Here are some points, each followed by its number:
(18, -27, 27, -40, 0, -16, 10, 48, -7, -17, 8, -4, -33, -30, -1, -23, -19, -9, 23, 10, 6, 4, -17, -21) 0
(-23, 12, -72, -8, 37, -35, 29, -4, -30, -7, 32, -38, -34, -28, 3, 14, 17, -33, 38, -15, 10, -1, 14, -38) 1
(-39, 16, 13, -15, -56, 0, -24, -21, 60, 40, -42, 36, 24, 70, -54, 9, 6, 16, -54, 40, 22, -43, -35, 54) 2
(3, 30, 1, 18, 4, -3, -3, -37, 5, 17, 14, -17, 9, 28, -22, 43, 38, -18, -16, 11, 24, -32, 17, 10) 3
(69, 39, -26, -38, -1, -19, 17, 45, -10, -13, 9, -8, -36, -33, 0, -18, -18, -14, 19, 5, 5, 3, -14, -24) 4
(21, -83, 14, 81, -5, 35, -54, -12, -32, -58, -21, 43, 52, -16, 74, -37, -28, 58, -15, -84, -64, 46, 2, 34) 5
(-25, -29, -28, -40, -1, -15, 9, 45, -10, -20, 5, -1, -34, -25, 4, -21, -16, -3, 19, 5, 4, 1, -19, -21) 6
(-1, 44, -44, -6, -34, 0, -31, -32, 37, 18, -14, 22, 13, 59, -47, 25, 27, -1, -52, 26, 38, -45, -20, 40) 7
(-9, 40, 0, -9, -57, 5, -35, -27, 65, 34, -39, 37, 28, 77, -59, 13, 12, 9, -60, 51, 26, -51, -32, 62) 8
(34, -6, -18, -39, -32, 12, -27, 53, 10, -28, -21, 18, -20, -11, 4, -30, -25, 22, -17, 9, 12, 0, -37, 9) 9
(-7, -13, 57, 12, 0, -13, -8, -39, 12, 15, 18, -15, -5, 39, -35, 52, 50, -19, -27, 8, 39, -46, 5, 9) 10
(-18, -35, -23, -40, -35, 13, -22, 55, 15, -20, -26, 21, -14, -1, -3, -34, -27, 20, -16, 21, 10, -6, -41, 15) 11
(-7, -8, -53, -42, -9, -4, 3, 48, -2, -20, 0, 4, -30, -22, -3, -24, -18, 3, 11, 12, 9, 1, -22, -14) 12
(13, 8, 8, 6, 44, -41, 31, -17, -32, -5, 40, -38, -29, -27, 1, 29, 28, -39, 34, -20, 11, -5, 24, -43) 13
(-3, -4, -60, -47, -14, -1, 0, 56, 1, -21, -5, 9, -30, -22, -3, -31, -24, 7, 9, 15, 8, 2, -27, -12) 14
(-22, 80, 14, 65, 19, 97, 73, 28, -5, 51, -1, -9, 64, -41, 72, -12, -30, 25, 41, 42, -77, 77, 126, -17) 15
(9, 25, -56, -13, 35, -32, 28, 5, -30, -8, 31, -32, -37, -39, 5, 6, 6, -32, 40, -11, 2, 2, 9, -42) 16
(18, -79, 8, 73, -9, 37, -55, -7, -29, -56, -22, 43, 49, -14, 69, -37, -29, 58, -18, -78, -57, 43, -2, 35) 17
New points follow, each followed by the numbers of its three nearest points above, nearest first.
(1, 34, -2, 13, 9, -9, 0, -38, 0, 16, 22, -18, -1, 24, -22, 44, 38, -17, -11, 5, 26, -28, 13, 0) 3 10 13
(-23, 93, 19, 77, 24, 106, 84, 24, -7, 60, 2, -12, 73, -44, 79, -9, -30, 25, 47, 45, -86, 86, 127, -19) 15 16 13
(8, -2, 9, 12, 45, -39, 29, -19, -34, 2, 44, -46, -25, -27, 1, 29, 30, -43, 32, -19, 13, -1, 23, -46) 13 16 1
(59, 41, -24, -36, -5, -15, 17, 39, -2, -5, 1, -3, -27, -25, -2, -20, -21, -10, 16, 10, 1, 5, -15, -18) 4 12 14
(8, -16, 27, 15, 37, -28, 14, -27, -32, -5, 36, -38, -17, -12, -2, 32, 31, -30, 20, -19, 13, -8, 18, -26) 13 16 1
(3, -15, 35, 11, 43, -36, 22, -29, -34, 0, 43, -47, -23, -13, -8, 40, 37, -40, 26, -15, 18, -13, 22, -33) 13 1 16
(-23, 66, 13, -1, -15, 44, 40, -12, 49, 75, -63, 23, 57, 11, 12, -47, -67, 33, 21, 48, -57, 58, 19, 12) 15 11 2
(2, -9, 27, 9, 36, -33, 18, -30, -26, 2, 37, -40, -19, -5, -13, 40, 37, -37, 19, -10, 20, -17, 18, -26) 13 3 10
(-9, -15, 62, 12, -3, -12, -10, -39, 15, 17, 15, -12, -4, 42, -38, 52, 52, -18, -31, 11, 40, -48, 3, 13) 10 3 7
(7, 27, -6, 9, 7, -10, -6, -31, -4, 6, 26, -18, -8, 22, -22, 45, 41, -17, -15, 1, 32, -33, 8, -1) 3 10 13
